(in the rows, 128 means zero)
One turn or mirror swaps these rows in pairs. Which row does each one swap with?
Legod: [ 93 100 114  96 168 116 133 132 136 154 122 134 113 126 103 122]
fufe: [138 118 133 140 110 127 101 120 109 108 120 104 125 138 155 120]
paba: [116 138  99 128 116 130  96 130  98 114 110 124 137  99 110 120]
Zuza: [146 126 122 141 131 150  89  92 124 110  98 168 146 138 119 117]
pigem: [149 113 133  93 157 156 102 150 126 141 134 123  99 161 125 126]
fakiz: [112 115 153 103 154 122  82  88 133 118 152 168 122 151 140 140]
goser: [ 91 126 123  87 150 111 140 110 127 148 135 137  90 124 108 130]
Bime: [131 123 148 102 153 144 141  87 141 115 139 158 107 166 126 118]
lovub: [125 127 111 128 110 102 118 124  91 107 107 119 128 110 125 125]
Gode: [111 140 134 115 168 122 128 121 146 109  85 170 125 122 126 148]
naf: [133 139 120  68 133 147 104 127 127 117 115 118  98 106 139 132]
bez: [162 106 148 136 135 135 108 110 110 112  96 122 123 135 145 151]
tiz: [148  97 128 112 140 133 126 138 143 138  97 112 112 133 113  87]
Sifip: [131 123 111 134 107 103 120 125  97 106 115 122 127 111 133 115]
ragig: [164 119 127 113 152  99 126 123 131 156  97 123 126 156 118 129]
Nibo: [ 92 134 131  90 133  95 114 115 130 128 144 150  85 124 119 133]
pirul: [154 127 135 137 124 154  85 103 122 104  92 153 131 124 123 120]
kes: [ 97 124 117  84 137  90 124 113 131 128 138 160  93 119 112 128]
vot: [110 139 108 135 112 120 106 130  98 111 108 124 126 108 107 122]
tev: [120 108 145  87 152 130  78  93 134 116 149 166 119 151 143 136]
Rofur: [125 143 112 117 139 126  84 140 145 122 158 150 144 161 132 134]
tofi: [129 135 103 112 105 115 118 134  95 110 112 123 128 102 127 118]
kide: [149 126 118 127 119 153 113 126 160 130 126 109 110 146 121 117]
diven: [108 100 113  98 166 110 138 140 132 155 114 127 119 136 110 137]
sen: [101 105 141 121 146  88  98 100 148 131 129 159  95 144 131 137]
bize: [162  95 137 129 140 137 112 110 111 115  91 135 127 132 146 151]
notap: [109 127 109 100 131 134  80 155 122 136 129 121 152 125 119 116]
Fegu: [112 114 110 131 141 114 115  94 159 151 122 161 143 151 118 105]
Kinod: [110 125 106 113 128 149  91 155 119 135 122 117 143 110 119 109]
foma: [106 142 138 116 166 130 131 118 150 109  90 167 122 122 126 149]
pepuz: [ 84 135 133  92 139 104 132 106 120 136 139 139  92 130 108 123]
vib: [152  93 128 116 163 125 115 144 107 147 103 123 134 140 125 105]
nuton: [124 124 101 123 131 169  93 108 102 117 125 144 119 153 160 139]
bod: [139 121 152  98 148 157 134  92 142 124 134 153  94 160 123 126]
geg: [127 153 139  81 155 142 108 110 120  90 118 118 138 141 131 103]
sadig: [152 136 139 136 125 145  89 103 133 107  92 164 140 130 119 117]
gaf: [105 112  92 100 162 106 122 101 114 115 106 167 143 112 128 131]
tig: [128 150 142  86 156 143 109 105 118  93 112 117 141 137 124 100]
Nikil: [118 103 146 101 156 131  75 100 136 117 141 167 114 158 140 141]
Gopaf: [120 113 149 100 154 140 133  77 137 122 140 164 104 158 133 124]
pafur: [ 96 126 132  94 128  90 114 113 136 127 143 154  85 121 124 127]
dum: [157  96 143 128 138 140 107 109 106 120  93 130 127 146 154 146]
busuz: [113 112 126 107 161 141  87 159 140 143 145 168 124 141 132 125]
rav: [129 104 120  98 159 127  89  83 120 144  92 155  91 152 120 130]
babi: [ 94 112 110 120 140 135 105 138 157 133 140 172 138 136 128 102]
Rikul: [123 107 113 126 164 126  95 133 114 153 107 173 155 151 126 122]

bod pairs with Zuza
vib pairs with busuz
diven pairs with notap
Legod pairs with Kinod

One turn or mirror swaps these rows in pairs. Which row does each one swap with?
fov: [129 124 111 129 174 157 146 114 127 107 130 109  85 125 104 143 112 157
 140 124 110 132]
dinem: [131 135 141 147 157 117 130 133 160 146 134 142 147  87  80 148 163 128
 128 129 107  94]
mubos: [128 132 148 119 133 161 146 129 119 148 126 169  92 102 112 129 137 115
 137 153 102 123]
Puli: [153 151 122 117 143 132 128 118 159 118  99 114 147 121  93 114 114 124
 109 124 147 166]
Folut: [113 166  86 106 140 142 121 125 142 128 146 146 116 133  77 128 109  97
 119 113 113  86]
sopum: [104 131 118 119 150 172 116 101 166 133 106 110 111 109  72 107 134 120
 122 133 131  95]
Bozus: [137 145 131 130 122 149 112 136 111 125 116 115 134 148 108 153 140 124
 108 100  77 117]
tipa: [140 143 152 116 139 160 146 136 122 147 121 168  99  99 121 144 138 102
 134 148 101 119]
Kevi: [120 182 107 143 126 126 143 146 129 147 139  97 132 104 113 119 111 120
 126 110  95 152]
bov: [120 169 107 144 129 128 131 144 125 142 142  98 138  96 116 118 107 126
 127 107  97 152]
dolok: [132 127 132 120 139 119 155 113 114 107 107 164 167 105  93 141 111 134
 117 114 104 111]
sefo: [101 130 105 118 124 137 146 119 133 144 102 120 150 116 104 172 111 134
 110  99 147  95]
funi: [153 154 124 113 151 131 128 121 148 112  90 111 145 134  86 115 122 122
 116 131 144 158]
Tade: [138 145 151 107 139 164 145 127 126 148 121 171  99 103 111 135 136 107
 134 150 115 129]
vetis: [137 143 132 135 118 129 129  94 122 142 115 102 131 158  96 145 125 162
 133 121  99  99]
tero: [ 99 146 125  94 100 127 137 103 168 126 113 156 104 129 113 145 119 114
 125 107 126 124]
vepa: [114 171 108 144 131 125 140 139 134 147 142  93 124  91 115 120 118 117
 135 107  94 149]
Magal: [145 132 133 136 150 151 129 105 162 140 110 110  90 136 120 121 122 128
  88 134 109 146]
ruv: [118 188  91 135 153 137 107 134 154 146 154 122 132 113  99 157 119 141
 135 113 110  97]
lebul: [155 156 125 109 149 126 127 118 149 116  88 114 151 124  92 120 120 119
 110 129 144 155]
Vinat: [109 154 108 152 153 135 116 133 168 123 128 114  91 100 111 148 106 106
 136 119 156 107]
feda: [151 158 116 115 150 126 131 126 155 118  96 112 147 130  89 108 122 120
 108 127 144 160]
lafav: [134 128 152 123 148 107 118 127 142 112 118 113  97 160  84 113 130 129
 124 130 101 113]
vor: [136 131 145 150 149 116 128 130 156 146 125 145 154  93  75 152 163 132
 128 134 122  92]
rupa: [115 150 122 125 140 156 127  88 158 138 105 145 108 160 114 121 138 129
 119 133 138 142]
zekib: [136 123 106 149 153 148 178 136 151 112 145 130 102  72 103 132 116 114
 133 119 130 124]
nem: [143 167 124 148 133 135 148  84 154 114 139 133 107 161 103 150 144 119
 109 110 110 120]
mel: [108 111  89  98 138 141 121 137 156 122 134 121 114 139 118 121 113 117
 108 113 120 101]
taso: [132 136 155 102 141 157 151 128 124 144 119 169  98 103 108 141 134 107
 144 149 101 125]
Bar: [134 133 108 137 163 144 101 140 149 105 128 144 102 106  83 148 110 121
 139 112 110  75]
tor: [129 132 135 118 137 121 160 110 111 115 106 162 169 107  94 134 115 142
 125 112 103 107]
goni: [115 168  95 107 127 132 156 136 123 127  92 117 115 105 126 154 141 101
 121 106 147 103]
bub: [139 129 138 149 159 115 138 126 151 141 132 143 143  82  85 153 166 125
 128 132 120  87]
kom: [144 128 143 139 156 124 129 130 164 139 124 147 149  89  78 162 154 128
 127 130 114  88]
buz: [109 147  98 107 116 146 130 121 170 114 121 120 106 137  91 118 107 116
 155 124  84 129]
Vobe: [118 151 117 112 166 108 152 118 142 101 106 109 107 129  84 134 147 150
 155 106  94 125]
bubi: [129 140 152 110 143 163 149 137 122 151 121 167  99 104 122 138 145 109
 135 144  96 128]
bak: [147 130  96 114 124 165 131 132 160 128 137 109  99 113  60 127 147 115
 128 115 144 125]
Kuzeg: [112 173 106 143 124 125 142 147 135 151 142  98 132  96 114 123 113 119
 130 105  96 147]
Peme: [134 129 113 142 149 147 185 125 148 109 140 144 105  70 109 130 116 115
 134 116 121 128]
digas: [133 143 155 119 144 167 143 142 126 143 122 164  92 104 112 136 132 105
 141 153 104 131]
Zib: [138 182 145 133 124 168 123  99 123 138 126 103 123 114 116 167 124 142
 124 118  94  98]
Rorif: [140 160  96 141 159 111 109 114 135  92 147 134 103 106 114 139 138 145
 124 118 110  96]
Ligi: [144 130 138 133 160 122 135 131 156 145 132 148 148  87  76 152 168 133
 130 132 118  93]
Biles: [156 152 119 111 150 128 125 119 152 116  93 116 145 131  92 116 120 125
 114 134 143 158]
geb: [151 168  88 150 110 131 120 109 139 108 113 112 140 126 117 146 146 124
 113 131 134 101]
mozop: [134 164 104 109 123 126 111 133 143 168 140 112 138 102  77 145  99 145
 104 117 113 100]
Ses: [131 137  93 122 147 170 129 137 165 132 118  96  95 119 110 139 102 105
 129 133 137  93]
Rema: [139 128 139 139 155 118 136 126 159 146 129 149 142  90  70 145 165 128
 135 132 111  89]
solav: [126 133 143 143  92 142 139  93 134 136 111 157  95 134 104 154 134 132
 132 105 127 108]
Nunaf: [112 175 107 144 127 128 141 149 129 147 138  90 135  97 112 126 117 119
 131 106 100 145]
kimo: [114 160 150 129 125 111 113  99 117 126 107 134 118 147  97 148 106 152
 141 120 122 122]
Zel: [128 125 139 118 129 118 155 114 108 117 101 159 165 120  95 142 110 138
 119 116 106 116]
reto: [133 149  97 127 146 141 165 140 115 119 108 125  92 104 116 118 132 101
  97 129 123  77]
roson: [140 151 138 104 132 114 179 113 155 122 108 121 118 131  68 149 125 143
 129 107  89  98]
Ris: [141 167 124 121 105 125 136 152 141 145 140 107 100 110 109 161 121  99
 117 116 146  89]
besi: [135 132 113 141 154 155 185 129 152 109 135 140 111  69 112 130 119 113
 135 116 122 126]
nese: [160 146 109 118 116 126 142 107 141 119 157 111 115 142 119 160 129 165
 121 109 116 114]

tero pairs with Rorif
Ses pairs with vetis
Folut pairs with nem
rupa pairs with ruv
mozop pairs with Magal
geb pairs with buz
Zib pairs with sopum

One turn or mirror swaps these rows in pairs. Which row does each one swap with?
Natut: [147 134 130 131 139 142 151 157 144 136 105 101 113 169 161  91]
faku: [165 100 118  98 101 103 177 138 144 132 135 148 125 136 147 102]
koti: [162 127 100  88  88 135 127 156 126 104 107  70 113 135 153  92]
taga: [149 108  98  70 110 111 134 151 142  95 112 117 146 112 123 141]
kar: [121 142 132  95 120 135 151 147 180 124 133  66 127 144 122 120]
murik: [108  87 130  94 122 120 111 138 181 134 118 103 122 130 125 129]
bado: [186 132 101  82 113 119 148 165 158 112  95 141 134 163 140 124]
kisoz: [154 107 112 101  97 114 102 148 163 140 117 110  93 162 143  75]
sovo: [135 111 108  94  99 132 104 157 146 110 115  59 111 131 145 101]
lem: [164  88 118  96  93 124 117 147 161 132 102 104  89 175 145  83]
Pudu: [146  99 129  84 103 113 179 138 168 123  85 106 143 110 127  94]
Git: [166  96 112 106 114 108 169 128 141 137 133 149 127 134 152 103]
rup: [145 112  98  72  98 104 124 142 142 109 144 121 130 132 120 138]
feki: [147 105 110  92 124 144 151 149 161 100  73  91 156 115 138 117]
sovu: [147 106 105  86 130 145 151 150 148 108  69  91 155 121 140 117]
bil: [162  82 110 107 112 129 121 160 170 140  93 103 109 160 154  73]
rez: [108  95 120  89 125 124 106 136 175 135 117  85 124 135 135 132]
pupu: [141 134 130  98  92 134 158 159 162 128 132  55 112 141 145  92]
Sek: [178 128 118  74 124 120 137 153 153 109  96 145 123 173 120 125]
disek: [123  85 127 100 134 118 142 121 172 144 120 139 129 133 138 133]
selus: [148 110 124 105 136 163 150 144 160 120  65  89 138 141 150 109]
peveg: [110  99 127  94 121 127 108 136 184 123 117  83 124 128 131 126]
Todut: [153 151 132 113 117 136 150 158 144 134 139  97 101 169 155  93]
dovi: [181 121 123  78 126 127 129 160 165 114 109 143 136 168 116 124]
gad: [173  94 133  94  96 120 108 147 167 132  98 101  98 158 156  78]
Gavut: [142  96 121  84 100 110 181 129 166 121 101  93 141 104 131 100]
Pevuv: [171  98 117  92  99 108 176 133 138 125 132 142 123 129 149 108]
nuven: [142 141 125  95 105 116 140 139 154 128 172 104 104 148 136 119]
vaso: [149 113 119  94 128 153 151 158 157 104  64  88 145 127 142 114]
rozo: [147 120 121  74 105 101 177 136 156 120 134 119 142 113 113 114]
kaza: [175 128 101  90  90 133 131 157 126 104 100  80 114 140 156  92]
Marep: [179 119 108  94  92 130 182 141 131 112 123 106 125 126 152  86]
mova: [121 134 141  95 115 134 144 159 191 132 126  73 124 153 121 121]
fufi: [157 148 125 119 127 142 144 151 146 136 140  98 105 168 162 101]
Sano: [150 111  99  78  98 104 115 142 147 116 151 126 122 141 118 133]
Kuva: [163 129 119  80 144 113 127 158 171 121  97 144 127 162 133 130]
Kezi: [146  88 122 115 124 102 163 138 157 145 122 151 126 148 152 121]
Zat: [118  85 132  99 135 125 124 123 182 141 111 118 127 138 128 133]
Sunin: [146 124 125 117 140 166 152 150 152 126  82  88 128 149 160  97]
kibo: [152 149 129 111 117 143 143 153 141 129 149  91 100 166 147  96]

Zat pairs with selus
Marep pairs with nuven
Natut pairs with Kezi
sovo pairs with taga

